Look-ups in named tables: a row name and a column name give one cell, copied from the table.

Rili =
,Puz,Manit,Sak,Miz,Karegut,Tugovof,Golumi,Leratug
Timap,52.57,43.86,14.77,48.59,-17.03,-16.37,66.43,-52.63
Mag,48.75,-53.94,51.79,61.37,2.84,-64.59,-45.25,-73.28
Bek,-29.92,-27.75,-67.93,14.36,30.28,45.88,-26.26,18.20
Nipu,44.84,-33.17,-12.97,-60.99,-65.46,46.75,-13.04,42.18
Vusurul,17.94,8.38,19.47,44.10,27.58,-45.24,15.70,63.36
Pizuke,54.12,-54.10,-57.02,54.96,20.79,3.28,-53.42,69.12
Zud,-78.73,16.22,62.36,-78.38,36.49,-55.40,27.59,26.28
Rad,0.61,23.45,43.74,-76.92,-32.77,56.40,3.75,-33.36
Gunad,-18.94,-28.26,-74.81,24.24,-35.31,7.03,48.38,-39.46
Sis,-71.43,-12.52,-51.98,-72.77,-5.55,-26.68,-39.81,-37.35
Vure,-71.90,-73.03,22.34,51.44,68.33,-2.53,-61.89,-0.39
Gab,-18.39,6.01,-47.18,-53.44,48.83,32.23,12.90,68.27
Fesirel,7.68,-18.27,68.37,-21.97,7.04,-66.25,21.43,-46.46
Tivilad,40.47,24.70,59.32,64.79,41.29,-11.98,68.73,23.28

What is the Karegut of Gunad in Rili?
-35.31
What is the Tugovof of Sis in Rili?
-26.68
What is the Sak of Gab in Rili?
-47.18
What is the Leratug of Sis in Rili?
-37.35
What is the Puz of Fesirel in Rili?
7.68
What is the Sak of Gunad in Rili?
-74.81
What is the Miz of Mag in Rili?
61.37
What is the Miz of Pizuke in Rili?
54.96
What is the Karegut of Pizuke in Rili?
20.79
What is the Leratug of Bek in Rili?
18.20
What is the Sak of Nipu in Rili?
-12.97
What is the Miz of Bek in Rili?
14.36
What is the Karegut of Vusurul in Rili?
27.58
What is the Puz of Vure in Rili?
-71.90

Bonevo =
         Fem  Nukanov  Nuzo  Zap  Penibu  Seb  Dep  Sisasam  Dusofi  Disul
Zoto     237       68   194  231      66  148  235      247     185    118
Dunoro    56      156   227  242      87   16   46       57      85    122
Sapubu    21      181   234  105     177   70  234      121     100    189
Lanuge   193      196    61   50      16  127   97       65      56     81
Nurerot  111      216    51   63     238   58  172      101     151    229
Nat       40       65    85  106     192  124  187      118     113    244
Zof       51       23   138   91     184  245   58      207     240    153
Dugu     202      115   145   41      10   88   27      237      99    123
Sibuvur   74      102   236  227     167    7   26      170     246     63
Depofaz  185      154    40  206      89    9  169      121     129     86
Laz      170       63   219   25      70  147  230       55      21    216
Mekib    225       23   126   28      41   84   27       34     123     12
Gifidi   159      159   128  215     214   50  252      204     225     47

What is the Fem of Nat in Bonevo? 40
What is the Sisasam of Nat in Bonevo? 118
What is the Nukanov of Dunoro in Bonevo? 156
What is the Nuzo of Nurerot in Bonevo? 51
What is the Dusofi of Laz in Bonevo? 21
What is the Seb of Dugu in Bonevo? 88
What is the Nukanov of Laz in Bonevo? 63
What is the Penibu of Zoto in Bonevo? 66
What is the Dep of Dugu in Bonevo? 27
What is the Fem of Sapubu in Bonevo? 21
What is the Zap of Sibuvur in Bonevo? 227
What is the Penibu of Zof in Bonevo? 184
What is the Zap of Gifidi in Bonevo? 215
What is the Nuzo of Nat in Bonevo? 85
What is the Seb of Nurerot in Bonevo? 58
What is the Dusofi of Dugu in Bonevo? 99
Which row has the largest Dep? Gifidi

Sedugev =
,Pipeda,Kalipe,Lodurod
Nufoge,3945,-3561,419
Musidiv,-803,1247,1811
Goramak,2766,-1088,-124
Rivere,2782,-1545,-1240
Nugir,2722,5211,-1522
Runeti,2535,457,-1163
Potiren,3756,1455,-1390
Sevu,1559,-5210,512
Sigavik,-2016,6628,3474
Zavefug,1755,-1916,2803
Zur,1152,-1196,2412
Tolu,644,2022,3622

Sigavik, Pipeda -> -2016
Runeti, Pipeda -> 2535
Musidiv, Lodurod -> 1811
Goramak, Lodurod -> -124
Runeti, Lodurod -> -1163
Potiren, Pipeda -> 3756
Tolu, Pipeda -> 644
Nugir, Pipeda -> 2722
Row with the largest Kalipe: Sigavik

Paku =
	Podas	Rifir	Zaz	Kes	Kabizot	Rika	Gevuk	Dos	Fugi	Vipaso
Tunover	84	95	81	128	103	118	94	112	114	107
Dap	94	98	78	133	109	115	94	117	103	108
Geb	87	97	80	120	94	124	94	111	118	105
Magidab	83	82	129	206	32	64	52	85	45	50
Sof	102	96	95	142	120	112	95	118	107	123
Maminut	86	103	86	99	80	120	101	101	109	91
Retugo	87	103	84	94	87	115	105	102	114	85
Moza	100	94	86	135	117	120	100	121	112	119
Ruka	91	109	92	84	79	112	107	94	108	87
Raz	86	102	80	109	85	120	99	106	120	98
Notugel	87	97	82	110	85	122	97	108	113	99
Sokog	91	103	143	162	20	61	70	67	52	37
Pil	84	102	92	92	83	111	103	100	113	90
Kile	38	125	84	148	110	80	152	132	158	156

What is the Kabizot of Maminut in Paku?
80
What is the Zaz of Notugel in Paku?
82
What is the Rika of Sokog in Paku?
61
What is the Zaz of Dap in Paku?
78
What is the Rika of Retugo in Paku?
115
What is the Kabizot of Raz in Paku?
85
What is the Vipaso of Sof in Paku?
123
What is the Gevuk of Moza in Paku?
100
What is the Fugi of Notugel in Paku?
113
What is the Kabizot of Notugel in Paku?
85
What is the Gevuk of Ruka in Paku?
107
What is the Rika of Ruka in Paku?
112
What is the Fugi of Sokog in Paku?
52
What is the Zaz of Raz in Paku?
80
What is the Fugi of Ruka in Paku?
108
What is the Rifir of Kile in Paku?
125
What is the Dos of Geb in Paku?
111
What is the Podas of Raz in Paku?
86
Which row has the largest Kabizot? Sof

Rolop:
fields: Rek, Muf, Vug, Marenor
Moni: [164, 67, 100, 57]
Gegemo: [70, 86, 106, 110]
Tafimiv: [112, 162, 131, 154]
Kevad: [131, 165, 132, 148]
Lep: [113, 77, 103, 85]
Tun: [196, 131, 121, 95]
Taf: [183, 88, 107, 66]
Rik: [98, 76, 102, 91]
Lufaf: [194, 109, 114, 79]
Boka: [139, 52, 94, 55]
Dil: [150, 163, 132, 139]
Fedazo: [83, 79, 103, 100]

What is the Vug of Boka in Rolop?
94
What is the Muf of Taf in Rolop?
88
What is the Muf of Lufaf in Rolop?
109
What is the Marenor of Rik in Rolop?
91
What is the Rek of Tun in Rolop?
196
What is the Rek of Moni in Rolop?
164
What is the Muf of Lep in Rolop?
77
What is the Marenor of Tun in Rolop?
95
What is the Rek of Lufaf in Rolop?
194
What is the Marenor of Lufaf in Rolop?
79
What is the Muf of Rik in Rolop?
76
What is the Vug of Taf in Rolop?
107
What is the Marenor of Taf in Rolop?
66
What is the Vug of Kevad in Rolop?
132
What is the Rek of Lep in Rolop?
113

Table Luv
|  | Gurer | Peboked | Reve | Liv | Dusena | Zozi |
|---|---|---|---|---|---|---|
| Ropus | -0.142 | -0.004 | -0.047 | 0.641 | -0.086 | -0.064 |
| Veb | -0.701 | -0.092 | -0.215 | -0.630 | -0.124 | -0.252 |
| Kiv | 0.069 | -0.684 | -0.546 | 0.593 | 0.053 | -0.392 |
| Kigog | 0.171 | -0.353 | 0.158 | 0.603 | 0.155 | 0.290 |
| Nibu | 0.135 | -0.040 | -0.373 | 0.049 | 0.492 | -0.478 |
| Lenuve | -0.191 | -0.081 | -0.279 | -0.944 | 0.128 | 0.346 |
| Naz | 0.248 | 0.168 | -0.721 | 0.011 | 0.145 | 0.419 |
| Nitosam | -0.246 | 0.167 | 0.408 | -0.600 | 0.110 | -0.054 |

Dusena of Kiv is 0.053
Liv of Lenuve is -0.944
Peboked of Nitosam is 0.167
Peboked of Veb is -0.092
Gurer of Lenuve is -0.191
Dusena of Veb is -0.124
Gurer of Nitosam is -0.246
Zozi of Kiv is -0.392
Gurer of Ropus is -0.142
Gurer of Naz is 0.248
Gurer of Kigog is 0.171
Peboked of Naz is 0.168
Liv of Kigog is 0.603
Zozi of Naz is 0.419
Liv of Nitosam is -0.600

